The rows below come in pairs that one turn or mirror swaps. Which row does each named row swap with?
K892: -2.48, +0.12, -2.73, -1.85, +0.02, -0.32, +2.01, -0.75, -1.44, +3.34, -0.22, +2.07, +1.84, +1.40, -4.63, -2.59, +2.42, -2.91, +0.49
K861: -0.73, +1.21, +0.97, -0.63, +0.58, -0.34, +2.75, +3.95, -3.63, +2.48, -1.16, +3.18, +1.25, +1.96, -2.01, -2.38, -1.12, -0.36, +0.52
K646: +0.08, +0.71, +2.59, -1.98, +0.78, -1.19, -0.80, +2.10, +0.68, +0.00, +0.76, +2.76, +1.95, +3.41, -2.60, -3.87, +2.19, -0.77, -0.23
K236: -1.69, +1.57, +1.49, +0.39, +1.01, +1.47, -0.06, +0.40, -1.34, -0.24, -0.87, -0.60, +2.38, +0.91, -1.40, -1.66, +0.40, +1.81, +2.13
K936: -4.18, -1.48, -1.74, -2.92, +2.05, -1.60, +1.75, -0.44, -2.14, +1.10, -1.29, +0.48, +0.67, +1.30, -2.04, -1.38, +2.45, -0.41, +0.23
K170: -3.70, -1.48, -2.25, -2.70, +2.27, -1.44, +2.00, +0.29, -1.96, +0.85, -1.67, +0.75, +1.00, +1.44, -2.80, -0.26, +1.85, +0.17, +0.68
K370: +1.25, +0.61, +0.71, +0.44, +0.36, +0.98, -1.64, +0.43, +0.80, -0.94, -1.17, -0.11, +2.61, +2.87, -2.91, -2.98, +0.82, +1.43, -1.49
K435: -0.09, +0.51, +2.61, -2.47, +0.97, -0.05, +0.76, +3.40, +0.19, -0.12, +0.41, +3.36, +1.20, +2.85, -2.75, -3.80, +1.55, -1.57, -0.65
K433: -1.84, +0.94, -0.84, +0.31, -0.85, +1.56, +0.89, -0.92, -3.85, +1.15, -1.41, -0.75, +0.72, +3.09, -3.22, -5.04, -1.88, -0.24, -1.00
K641: +0.43, +0.29, +2.87, -2.18, +0.44, -0.80, +0.10, +2.36, +1.03, +0.19, +0.62, +2.85, +1.87, +3.26, -3.05, -3.62, +1.94, -1.00, -0.10
K825: +0.40, +0.47, +2.55, -0.91, +0.51, -0.08, -1.46, +1.88, +1.26, +0.20, +0.49, +1.50, +1.82, +3.97, -3.53, -3.65, +2.12, -0.05, -1.05
K213: -1.18, -1.64, -0.56, -1.78, +1.12, -0.35, +1.53, +1.60, -0.35, -1.18, -1.01, +2.83, -0.68, +1.99, -1.68, -5.52, -0.03, -0.11, -2.53
K596: -1.19, -2.10, -0.54, -1.92, +0.64, -0.41, +1.76, +1.38, -0.11, -1.33, -1.01, +2.65, -0.03, +1.82, -1.35, -4.91, -0.48, +0.09, -2.87
K565: -1.38, +0.34, -2.40, -1.61, +0.23, -0.64, -0.45, -0.50, -2.83, +4.11, -0.68, +0.50, +2.23, +2.99, -5.63, -2.65, +1.77, -2.26, -0.82
K559: +0.42, +0.23, +2.34, -1.06, +0.77, +0.01, -1.27, +2.13, +1.07, -0.10, +0.70, +1.99, +1.67, +3.61, -3.25, -4.11, +2.34, -0.50, -1.10
K269: -1.64, +0.23, -2.35, -1.77, +0.35, -0.84, +0.05, -0.44, -2.60, +4.26, -0.54, +0.75, +2.13, +3.00, -5.33, -2.12, +1.98, -2.62, -0.71
K100: -0.43, -1.30, -0.71, -1.11, +0.47, -0.69, +1.35, +0.75, -3.00, +1.63, -2.05, -1.20, +3.85, +3.91, -2.86, -2.99, -2.69, +0.72, -0.81
K625: -2.46, +0.70, -0.68, +0.77, -0.61, +2.35, +1.91, -0.19, -0.83, +1.11, -0.03, +1.92, +2.88, -0.70, -1.78, -3.10, +1.16, -0.22, +1.53
K612: -3.91, -1.19, -1.77, -3.35, +2.09, -1.23, +2.06, -0.16, -1.81, +1.15, -1.68, +0.73, +0.64, +1.31, -2.16, -0.42, +2.02, -0.22, -0.12
K974: -1.34, +2.13, -1.01, +1.00, -0.36, +0.69, +1.70, +1.19, -4.39, +1.76, -2.04, +0.16, +1.07, +2.90, -2.73, -4.41, -2.12, -0.06, -0.74
K954: -0.23, +0.68, +2.52, -2.39, +1.10, -1.38, +0.39, +2.97, +0.02, +0.66, +1.23, +3.73, +1.08, +2.58, -2.23, -3.48, +1.52, -0.61, +0.18
K343: +0.02, -1.56, -0.66, -0.26, +0.07, +0.86, +1.38, +1.60, -1.32, -0.19, -1.36, +0.63, +2.80, +3.19, -2.26, -4.25, -2.70, +1.56, -2.32
K175: -1.03, +2.01, -1.51, +1.37, -0.29, +0.23, +1.65, +1.26, -3.95, +2.25, -2.08, +1.52, +0.70, +2.99, -3.01, -4.27, -2.38, +0.35, -0.45
K488: +0.26, -1.46, -0.71, -0.55, +0.39, +0.22, +1.56, +1.19, -0.68, -0.39, -1.72, +0.49, +2.38, +2.67, -1.12, -4.31, -2.62, +1.35, -2.60
K33: -2.98, +0.32, -1.81, -0.31, -0.39, +0.98, +1.62, -0.67, -1.46, +2.14, +0.49, +3.28, +2.09, -0.33, -3.82, -3.27, +1.48, -2.17, +1.21
K504: -4.69, -0.60, -1.27, -3.09, +1.03, -1.25, +1.50, -1.15, -1.81, +1.37, -0.80, +0.23, +0.03, +1.84, -2.49, -2.23, +2.60, -1.34, +0.37
K7: -1.41, -1.07, -0.31, -1.76, +0.92, -0.65, +1.17, +1.57, -0.84, -1.10, -0.77, +2.96, -1.36, +2.55, -1.37, -5.30, +0.40, -0.23, -2.86
K501: -1.81, +0.47, -2.68, -2.32, -0.53, -0.94, +0.27, -0.98, -2.46, +3.39, +0.21, +1.93, +1.80, +2.34, -4.93, -2.71, +1.73, -2.88, -0.41
K961: -2.94, +0.49, -2.44, -2.16, -0.08, -0.18, +1.10, -1.22, -2.05, +3.15, +0.43, +2.89, +2.18, +1.10, -3.99, -3.25, +1.72, -2.67, -0.05
K671: +0.78, +1.39, -1.95, +0.97, +0.95, +1.03, -1.06, +0.37, -0.83, -1.06, -2.32, +1.10, +1.68, +1.53, -2.43, -1.09, +1.25, +2.17, -1.17
K966: -1.38, +1.73, +1.43, +1.28, +0.82, +1.06, +0.50, +0.38, -1.83, -0.39, -1.27, -0.66, +1.54, +1.68, -1.91, -1.71, +0.82, +2.10, +2.34
K525: +1.37, +0.81, +1.01, -0.06, +0.05, +0.40, -1.99, +1.04, +0.43, -0.79, -0.83, -0.46, +2.26, +3.21, -3.26, -3.80, +0.92, +1.18, -1.51
K730: -0.88, +0.49, -2.07, -0.92, +0.19, -1.00, -0.38, -0.45, -3.32, +3.11, -2.52, -0.71, +2.86, +4.25, -5.25, -1.52, +0.38, -0.11, -0.93
K973: -1.69, +0.89, -2.93, -2.27, -0.53, -0.47, +0.88, -0.43, -2.27, +3.31, -0.34, +2.04, +2.26, +1.90, -5.10, -2.66, +2.20, -3.04, -0.38
K637: -1.51, +0.51, -1.63, -2.48, -0.98, -0.75, +1.13, -1.08, -2.88, +3.21, -0.01, +1.91, +2.00, +1.96, -4.76, -2.81, +3.21, -2.52, -0.40
K775: -0.26, +0.27, -2.32, -0.13, +2.42, +0.04, +0.27, +0.19, -1.98, +1.03, -3.08, +0.18, +2.22, +0.77, -2.30, +0.49, +1.21, +1.66, -0.06
K666: -4.19, -0.48, -0.63, -1.37, -0.30, -0.06, +0.60, -1.77, -2.40, +0.89, -0.28, -1.12, -0.07, +3.60, -3.18, -5.11, +0.88, -1.39, -0.20
K231: -3.14, -1.42, -2.28, -3.00, +2.32, -1.48, +1.91, +0.33, -2.18, +0.81, -2.20, +1.25, +1.00, +0.79, -2.13, -0.51, +1.88, +0.03, -0.49
K478: -1.78, +1.56, +0.34, +1.28, +0.13, +2.27, +0.96, -0.31, -1.43, -0.20, -0.06, +0.53, +2.94, +0.17, -1.77, -2.64, +0.35, +1.54, +1.86
K599: -1.62, -0.19, +0.60, -2.05, +0.93, -1.24, +0.67, +2.02, -1.15, -1.06, -0.64, +2.97, -1.93, +3.05, -2.09, -5.37, +1.12, -0.60, -1.78
K983: -1.25, +2.61, +1.07, +0.76, +2.01, -0.56, +0.00, +1.46, -1.77, -0.08, -1.88, -0.66, +0.62, +2.96, -1.83, -1.67, +1.75, +2.46, +1.46
K228: -1.06, -1.12, -0.41, -1.59, +0.78, +0.04, +1.17, +1.49, -0.09, -1.17, -1.35, +2.74, -0.33, +1.91, -1.25, -5.40, -0.65, -0.60, -2.98
K174: +0.96, +0.43, +0.97, +0.24, +0.82, +0.28, -2.24, +0.55, +0.50, -0.67, -0.42, +0.13, +1.94, +3.82, -3.73, -3.60, +0.91, +1.65, -1.53
K282: -0.88, +0.62, -2.14, -1.03, +1.11, -1.08, -0.87, -0.53, -3.15, +3.40, -1.92, -1.18, +2.67, +3.92, -4.91, -1.92, +0.19, -0.24, -1.49
K22: -1.05, +1.28, +2.38, -1.65, +1.14, -1.13, +1.62, +4.07, -1.17, +1.62, +0.30, +3.68, +1.54, +2.01, -1.82, -2.84, +0.18, -1.30, +0.24
K407: +0.48, +0.71, +2.52, -2.10, -0.12, -1.31, +0.55, +2.31, -0.06, +0.43, +0.76, +2.58, +1.73, +3.30, -2.57, -4.44, +3.03, -0.84, -0.77
K383: -0.32, +0.08, -2.37, -0.85, +0.68, -0.82, +0.24, +0.43, -3.64, +2.94, -2.40, -0.84, +3.17, +3.86, -5.00, -1.64, -0.43, +0.04, -1.11
K713: -0.85, +1.88, -0.20, +0.17, +1.26, -0.67, +2.67, +3.71, -4.35, +2.50, -1.39, +2.30, +1.76, +2.30, -2.60, -2.89, -1.49, +0.15, +0.00
K613: -1.72, +0.77, +0.57, +1.11, -0.14, +2.53, +1.33, -0.96, -0.56, +0.34, -0.04, +1.17, +2.57, -0.38, -1.80, -2.38, +0.23, +0.57, +1.27
K520: -0.36, +2.19, -0.24, +0.63, +0.64, -0.38, +2.34, +2.22, -4.36, +2.65, -1.95, +1.77, +1.42, +2.41, -2.34, -2.98, -2.33, +0.20, +0.12
K635: -1.76, +2.08, +0.94, -1.08, +1.88, -1.52, -0.61, +1.72, -2.09, -0.17, -1.40, +0.87, -2.28, +4.00, -2.16, -3.08, +2.57, -0.03, -0.39
K457: -0.90, -0.27, -2.74, -0.81, +2.31, -0.09, +0.60, +0.28, -2.72, +0.12, -2.99, +0.72, +2.30, +1.10, -2.65, +0.37, +0.85, +1.94, -0.05

K966 is swapped with K974
K228 is swapped with K170
K599 is swapped with K504
K961 is swapped with K954
K671 is swapped with K100
K861 is swapped with K625
K637 is swapped with K407
K775 is swapped with K343
K973 is swapped with K641
K174 is swapped with K282
K666 is swapped with K635
K613 is swapped with K713
K370 is swapped with K383
K520 is swapped with K478

